In the data rows, zero lies at 4.5, halfway between 4 and 5.
Some points, one per row:
[5 3 5 5 4 4 5 3 5 5 5 5 6 4 6 2]
[8 0 3 9 8 1 4 8 5 6 8 0 2 5 8 0]
[6 4 4 5 5 5 4 4 3 3 5 4 3 6 4 5]
[4 7 5 3 3 5 6 5 4 5 5 6 4 4 4 5]
[7 1 4 8 7 1 4 8 5 4 7 2 3 4 7 0]
[5 4 4 5 6 3 4 5 5 4 4 3 4 4 6 3]
[4 7 4 3 4 6 3 5 6 2 3 5 5 5 4 9]
[8 1 2 6 9 4 5 5 3 8 7 3 4 6 8 0]
[1 9 7 0 1 8 4 4 5 2 1 9 7 4 0 9]
[5 5 4 4 5 5 4 6 5 2 3 4 5 6 5 7]
[2 6 6 5 4 6 4 8 5 4 4 4 4 4 4 7]
[9 0 2 8 8 0 6 5 3 7 8 2 2 5 6 0]
[8 0 3 9 8 1 3 4 4 5 7 3 4 5 7 0]
[6 2 5 7 6 3 3 8 5 4 6 2 3 4 6 1]
[5 4 4 4 7 6 5 5 4 6 6 4 5 6 7 3]
[7 2 3 5 5 3 3 4 3 5 6 4 4 5 5 0]
[4 5 5 5 4 6 4 4 4 4 3 5 4 3 4 6]
[5 2 4 7 6 3 4 6 5 5 5 3 3 5 7 2]
[2 5 5 4 5 6 6 3 3 6 6 5 5 5 4 5]
[3 5 4 5 2 4 5 3 6 4 4 5 4 5 4 5]
[6 2 4 4 5 2 4 3 4 5 6 3 4 5 7 1]
[3 8 6 2 3 4 4 5 5 4 2 6 5 5 4 8]
[2 9 7 1 3 6 4 4 5 4 4 6 7 5 4 8]
[2 7 5 4 4 5 4 5 6 3 3 4 4 5 4 7]
[5 5 5 5 6 4 4 7 4 4 6 2 4 4 5 2]
[7 0 5 6 6 3 6 5 6 5 4 3 4 5 6 0]
[2 9 5 1 1 7 3 3 4 4 3 8 5 4 3 9]
[7 1 3 6 7 2 5 4 4 7 8 3 5 7 7 0]
[5 5 6 4 3 5 5 4 5 4 5 5 4 4 5 4]
[2 9 5 4 3 5 4 4 5 5 4 6 4 4 2 9]
[5 2 3 5 6 3 5 4 6 7 4 4 5 5 6 3]
[2 9 8 0 0 8 5 4 6 3 2 8 5 3 1 9]
[6 3 4 5 6 5 3 4 4 4 5 5 6 3 6 3]
[1 8 6 4 3 7 4 4 5 4 2 5 5 3 2 8]
[9 1 3 7 8 3 4 5 4 5 5 4 3 4 5 2]
[5 3 5 6 6 6 4 4 3 5 5 4 5 3 3 4]
[3 2 4 6 3 3 5 5 5 7 7 3 4 3 5 2]
[9 0 4 6 7 2 6 6 5 6 6 3 4 5 6 2]
[5 4 5 4 4 4 5 4 5 6 4 4 4 6 5 3]
[5 4 5 4 4 4 3 3 3 4 5 5 4 4 4 2]
[5 5 4 4 2 7 5 3 4 4 3 5 3 5 3 5]
[5 6 6 4 4 4 2 5 4 3 3 4 5 4 4 5]
[3 6 4 3 1 7 4 6 5 4 3 5 5 3 3 7]
[8 1 4 4 6 3 6 6 5 6 5 5 4 5 6 3]
[6 0 3 7 5 1 5 4 4 5 7 3 5 5 6 0]
[1 7 6 4 3 8 4 4 3 5 3 6 6 2 1 9]
[5 6 3 7 6 2 5 4 4 6 5 3 3 4 5 5]
[3 7 6 4 3 5 4 5 5 4 2 4 4 5 2 8]
[7 1 4 8 6 2 4 5 4 5 6 1 4 5 5 1]
[7 3 4 6 5 3 6 4 4 5 6 4 3 5 5 1]
[0 9 8 0 0 9 4 3 5 4 2 9 6 5 1 9]
[3 8 5 3 2 7 5 4 4 3 3 5 4 5 2 9]
[4 4 5 6 5 4 4 7 6 4 4 3 4 4 5 4]
[7 3 6 5 7 3 5 5 5 4 5 5 5 5 6 2]
[9 0 2 9 9 1 7 4 4 7 9 2 2 6 9 0]
[0 9 6 1 2 7 5 4 6 4 1 7 6 4 2 9]
[8 1 4 5 7 4 6 7 5 6 6 4 4 4 6 1]
[5 2 3 8 6 4 4 4 4 6 5 3 5 3 5 3]
[4 5 6 4 3 5 5 5 4 4 3 3 5 4 3 7]
[6 4 3 5 4 4 4 4 4 5 6 5 4 5 6 3]
[8 1 5 6 5 3 5 5 5 5 5 5 3 4 6 0]
Here are 12 more points, each followed by its number:
[1 8 6 1 1 7 3 3 4 3 3 7 5 4 3 8] 0
[7 1 4 8 6 3 4 4 5 2 5 3 3 5 5 1] 1
[1 9 5 1 3 7 5 3 5 5 2 7 4 4 3 9] 2
[1 8 7 4 2 6 4 7 6 3 2 4 5 4 3 9] 3
[3 4 5 5 2 4 5 5 5 6 6 4 5 2 4 4] 4
[5 8 6 1 4 5 4 5 5 3 4 7 6 5 2 7] 5
[5 5 3 5 5 5 4 4 4 5 5 6 5 3 4 7] 6
[3 6 7 4 2 5 4 5 5 3 3 4 5 4 3 7] 7
[2 7 7 2 4 5 5 3 6 3 2 6 5 6 4 6] 8
[2 5 5 5 5 7 4 5 3 5 3 5 6 2 2 8] 9
[4 6 3 6 6 2 5 4 4 7 5 4 4 3 4 5] 10
[5 5 4 2 4 4 5 4 5 4 5 7 4 5 6 8] 11
Which of these numbered points is nearest to each point below, ignoring the direction in which the first points spread most? Its number follows each.
[1 4 5 4 0 4 5 6 6 5 5 4 4 3 4 5] > 4
[3 6 5 4 5 4 3 6 6 4 4 4 4 4 5 6] > 3
[8 2 3 7 7 4 5 5 4 3 6 3 3 7 6 2] > 1
[1 8 4 2 5 8 6 4 4 5 4 6 5 6 4 8] > 2
[4 4 5 5 4 4 5 5 5 4 4 4 3 4 3 5] > 7
[4 7 7 3 3 5 2 5 4 2 2 4 5 5 4 6] > 7
[5 3 5 4 5 4 5 2 5 6 4 2 2 7 6 0] > 8
[8 3 3 4 7 2 5 5 3 5 5 5 6 5 4 1] > 5
[7 0 4 8 8 5 4 5 2 6 6 2 5 3 5 1] > 9
[5 0 4 8 5 2 5 6 6 7 7 2 3 3 6 0] > 4
[3 1 4 5 3 3 6 6 5 7 6 3 4 3 5 1] > 4
[2 7 5 4 4 5 4 5 6 3 3 4 4 5 5 7] > 3
[3 9 7 2 2 6 2 4 5 2 1 5 6 4 3 8] > 7
[4 3 4 5 6 5 4 4 6 5 3 3 5 6 5 4] > 8
[9 0 2 9 8 0 5 4 4 7 8 2 5 4 8 0] > 6
[9 2 3 5 7 1 5 5 4 5 6 4 5 5 5 1] > 5
[9 2 3 5 6 2 5 5 4 6 6 4 5 5 5 0] > 5
[7 0 3 8 8 5 4 5 2 7 7 2 5 3 5 1] > 9
[0 9 7 1 0 9 4 4 6 3 0 6 6 3 0 9] > 7
Here are 12 other points, each followed by its number:
[0 9 8 0 0 9 5 4 5 2 1 8 5 3 1 9] 0
[8 0 4 9 9 3 4 5 1 7 7 2 5 3 6 0] 1
[3 8 5 2 2 6 5 4 5 4 4 7 5 5 4 9] 2
[6 0 2 8 9 1 5 6 7 5 6 3 4 5 7 1] 3
[4 7 7 3 3 5 2 4 4 3 3 4 5 4 4 5] 4
[3 8 5 4 1 5 3 5 3 3 4 5 4 5 4 7] 5
[3 8 4 5 4 4 4 4 4 5 4 5 4 4 3 8] 6
[9 0 3 6 8 2 6 5 5 6 6 4 4 6 7 1] 7
[5 3 5 6 7 7 4 5 2 6 5 4 5 2 3 4] 8
[3 8 4 3 4 6 5 4 5 4 3 5 4 6 4 8] 9
[0 9 6 1 1 8 4 6 6 1 2 7 6 5 2 9] 10
[1 9 5 1 2 8 3 4 4 3 2 8 8 2 3 9] 11
The same question for these:
[8 3 5 6 6 2 2 5 4 3 5 2 4 5 6 0] > 4
[2 7 5 1 2 6 3 6 6 3 5 4 6 4 5 6] > 10
[2 8 4 2 1 7 5 4 5 3 4 7 4 4 3 9] > 2
[4 4 5 5 5 3 2 4 4 3 4 3 6 5 5 4] > 4
[1 9 5 1 1 8 2 4 5 2 2 8 8 3 2 9] > 11
[6 2 2 6 7 4 2 4 4 5 5 4 6 4 6 0] > 11
[2 9 4 3 3 6 5 3 5 4 2 6 5 5 3 9] > 9
[7 3 3 7 4 2 3 4 2 5 7 3 4 4 6 1] > 5
[1 8 4 5 3 6 4 3 5 5 3 5 5 3 1 9] > 6
[2 9 5 2 1 7 2 4 3 3 3 5 5 4 2 9] > 5
[3 5 6 5 4 5 2 4 4 4 4 4 6 4 4 6] > 4
[5 5 2 7 6 3 5 5 4 6 5 3 4 4 5 4] > 6
[5 2 4 6 7 6 4 5 2 7 5 3 5 3 4 2] > 8
[2 8 5 1 2 6 4 4 5 3 4 9 4 5 4 9] > 2
[7 0 4 7 8 5 4 5 2 7 6 3 5 3 5 1] > 8
[4 7 4 4 2 6 5 4 5 4 5 6 5 4 4 6] > 2
[6 4 5 4 5 4 6 5 5 5 5 6 4 5 4 5] > 7
[5 5 7 3 3 6 5 5 5 4 4 6 4 3 3 5] > 0
[5 5 3 4 6 4 4 4 4 5 4 4 3 5 5 6] > 9
